Each row is where one point has got to under a steady rotation. How many ticks took it there?
The counts run from 0 to 725.
[-23 -16 -10  10  -1   2  -5 -15  -2  -8   6   5  -4   2   5   9  16  -6
 -10  13  12   2  -6  13   5  -3   3  11 -19   5  -5  12  -3  -2  -4   2
 -13 -23  -6]	148
[ -8 -13  -6 -10   3   1   4   8   5   2   6 -15 -11  -8   6  29  11  10
 -14  -2  -6   1 -15  -5  12   7   7   2  -1   7   3  14   0 -14  17   0
  -5 -16  -1]	371
[-19   3 -15  12   0   1 -10 -21  14  -5   4   2  -6   6  24   0   6  -1
  -9  -6  -3 -17  -8   3  15 -12   3  15  -3   2  -5   8   2 -14  -7   8
  -9  -4   2]	622
[-12   9  -9 -11  -2  -2  -7  -7   9   3  -2 -11   4   7  24  13   8   9
  -2  -8   8 -14 -20   1  18  -9  16   3  -3  -3  -2   2   5 -22  -3   6
   6  -3  21]	617
[-12 -14 -18   1  -1   8 -15  -4   0  -7   1   7  -6  10  22  11  13   1
  -8   3  -2  -5 -12   4  16 -13   6   5 -11  -2   4  10  -3 -12   5   0
 -16 -18  -1]	316
[-21   4  -7   4   1 -12   1 -11   6   0   0  -8  -2  -6  10  19   2  -1
 -20  -2   5 -18 -24  11   7   2  17   9  -8   4   0   0  -4 -14   0  10
  -2  -1  20]	79
[-26  -3   2  -7   6  -2   9 -15  -7   1   2  -3   1   6   5  22  16   9
  -1  -3   6   6  -6   3  17  11  10   2   0  -1 -10   2  10  -4 -19  12
  17 -16 -11]	674
[-16 -23 -15  -4   5   8  -4  -4   7  -8  -8  -1  -9  -2  12  11  11   4
 -13   1  -7   9 -10  -8  17  -9   7   4  12   8   2  16 -10 -11  -2  -3
 -13  -8 -11]	542
[-15  -6 -15   1  -2  -7  -5 -11  13  -3   9  -5 -14 -17   4   7   5 -16
 -21  -7   0 -15 -15   5  -2  -4   7  17  -6   2  -2   1  -8 -14  13   9
  -6  -9  16]	418
[ -7  -6   7  10   5   3   1  -6  -3  -5  -4  -6   2   1  15  17  20   8
  -7  13  -1 -11 -25  -1   5   0  17   2  -2  -1 -13 -16   9  -6 -14  16
   5 -10   9]	300
[-11  -8  11  15  13  12  -2  -4  16  -1   1  -6 -13 -13  -1  18  17   0
 -15  13 -16  -6  -8   2   8  -4   4   8  13  -8  -6  -8   0  -3  -4  15
  -1   2  -5]	27
[-27  -2  -3   0   6   2  18  -9   9  -6 -14  -7 -13  -9  -7  24  -6   0
  -8   7  -1 -16  -6  -8  11   7  18  -1   5   9  -1   2  -5 -17   5  12
   0   0  -7]	226
[-16   4   8  -5   5   4 -13  -5  14  -3  -6  -9  -3  -2  -7  21  12   0
 -17   2   4  -9 -15   7  17   7  20 -11  -2 -19  -1  -6   1  -2 -13   8
  -1  -2   7]	19
[-22   7  16   9   5  11 -13   7  11   7  13  -5 -10   3   6   7  16   6
 -14  14 -11   3  -3   0  12  -2  -1  10   2  -3  -9  -5   7 -11  -5  15
  -5 -24  -8]	355
[-23   0  -4   5   9  -8  -2 -19  -1  -2  -9  -2   2   1   6  18  18  -5
   3   1   6 -16  -6  11   5  10  20   5 -10  -4 -11  -6   2  -4 -13  15
   2  -8   6]	460
[-18   5 -14   7   2   6  -6  -6  12  -3  22  -8 -13  -2  -2  17  16 -10
 -12   7  10   2  -5   7  19  -9  -2   3 -12  -3   6  13   8  -1   4   4
 -16  -5  -6]	690
[-15  -7   3  20  10   4   4  -9   5  -9  -1  -1  -1  -4  15  15  25 -11
   6  20   0  -8 -14  -6   5  -7  11  12   0   1 -13 -11   6  -5 -10   8
  -1  -7   1]	467
[-16   2   1   1  -1   6  -4  -8  15   2  21  -7 -19  -4  -6  14   0   3
 -15  -6   3  -5  -5  18  24   4   2   6 -11  -6   4   5  11  -7   7  16
 -12 -10  -5]	351
[ -9 -12 -24  -2   8  10   7 -10  17   2   1   3 -12   0  13   6  11   3
  -1  -4   2  -4   2   2  11 -13  -9  14  -2   3  -6  24   8 -13  14  11
   5  -8   0]	103
[ -9 -18  -3  -5   2  10   1 -17  -1  -7 -17  10  -3   0   8  24  10  -1
  -1   3 -16 -14 -12   8   7  -3  10   5  -7 -10  -7   6  -8 -14   5   8
   0 -15 -17]	327
[-14 -10  -6  -3   9  -2  11 -11   0   1 -21  -2   0   2  18  16   7  14
   1   3  -9 -11 -15  -1   4   6  15   7   5   5 -17   8  -4 -21   1   9
  13  -9   0]	607
[-12 -14  -6  -1   0   4   8   0  12  -3  13 -10 -24 -21 -12  18   2   2
 -15  12   3   6  -7  -6   8  -1   5   6  -1   7   2   7   2  -8  17  11
  -6 -10   1]	205
[-26 -24  -8  -8   8  -7  -8  -6   4  -6  -1 -11  -9  -7   1   9  18   1
 -12  -8  -3  20  -6   1   8   8   8  11   4   8  -7   6  -3   0  -3   3
  -8 -19   4]	202
[-16  -2 -14   4  13  -4  12 -10  20  -1   1 -18 -19 -11  -4  15   1   8
  -9  -5   7 -13  -6   6  19  -1  13   0   3   6  -2  10  11  -5   3  13
  -7  13  11]	238
[  6  -8   8  -7 -10  19  -1 -12  17 -10  -8  -9  -4  -9   6  19  13   0
   0   8   5  -9 -18  -5  14  -6   9   4  -4 -21 -12  -6   2 -13   2   8
   0  -6  -8]	332
[-23   8   2   5   6  15  -5  -5  19   5  -7 -13  -4   2   2   6  11   3
  -5  22   3   0   4  -3   9  -3  -2   5   3  -3 -13  23  -6 -18  -3   4
   5  -6 -17]	388
[ -7  -2 -11 -13  -6  23  -5  -3   9  -5   1  -1  -9   1 -15  14  18  -2
  -1   9  11  -8   2 -11  10 -12   7  -6 -12 -24 -10   2   5   0   8  21
  10 -15   4]	491
[ -6   7  -2  -4 -12  11  -4 -11  13 -15   7 -18  -1   2   9  12  16  -3
   0  -6  13   0 -12 -13  19  -3   7   8  -8  -5 -17  -2  18  -7  -8   7
  -8 -16 -10]	670
[-19  -3  -6  -4   1   9 -13   4   5   2   1 -10 -10  -3   6   5  16   6
 -14  16  -2  16  -2 -21   2 -11   7   9   7   3 -13   5 -10 -10   1   4
   2 -22   4]	209
[-27  -8 -10   1  13  -8  -6 -13   4  -2 -16 -14  -5   0  14   9  11   7
   0 -10  -5  -1  -7  -3  15   4  22   2  13   3 -15   1  -5  -7 -12  10
   3  -2   4]	235
[-12 -13  -4   1  -6  11  12 -14  14 -10  -7  -9   3 -12  -9   5  14  -5
 -11  15  15  -3 -10 -12 -10   2   3  12  -8   3 -21   1  -1  -9  -4  16
  10 -10   7]	433
[-18  -3 -12 -16  -4   0   0  -5   0   3  -1  -9  -9 -10 -17  17   7   6
 -22   2  10   4  -8  -2   2   1  17   0  -7  -1  -7   7 -11  -4   7  10
   7 -12  13]	212
[-20   7  -5 -12   2  12  -7  -5  -3   8   2   0  -3  13   5  15  14   9
   6  -1  -5  -3   9  -5  11  -1   5   7  -7  -2 -14   7   6 -13   4  16
  11 -29 -11]	662
[-11  -2 -19   0  -5   7   8 -17  15  -6   4 -16  -7   0   2  -3   7   4
   4  -1  21   3   0  -9  13 -11   4  13  -8   5 -17  17  11  -6   1  11
   2  -6   1]	443
[-10  -5 -11  -5   0  17  -2 -10  17   0  -2  -7  -6   5   3 -12  11  20
   0   8  11   2   6 -11  18 -12   2   3  -5  -4 -18  11  10  -7   2  19
   7 -14   7]	276
[ -8  -5 -13  -3  -2  12  18   1  17  -8   7  -8  -8 -12  -6  13   8  -9
 -11   2  10 -13   1 -13   0  -1  -4  14  -6   8  -7   9   9 -15  16  17
  -1 -13   4]	431
[-21   6  11  12   5  -2  -7 -10   9   4  -7 -14   0  -1  19   3   6  13
 -13  21   0  -5 -17   1   8   1   9  10   1   4 -16  -6  -3 -19 -11   7
   7  -3  12]	74
[-11  -6 -20 -11  -7   5   5  -7  -1  -5   2  -1  -6  -5 -10  30  16  -6
  -2  -5  10  -9  -9   4   9   5   6  -2 -16  -6  -3  14   3   0   7   6
  -3 -13 -10]	158
[-31  -5  -6  -3  18  -5  -7   1   9  15   5   2  -6   1   8   4  19   3
 -13   2  -4   1   8   6   4   1   2  18   4   1  -5   9  -3 -10   0  15
  10 -14  19]	415
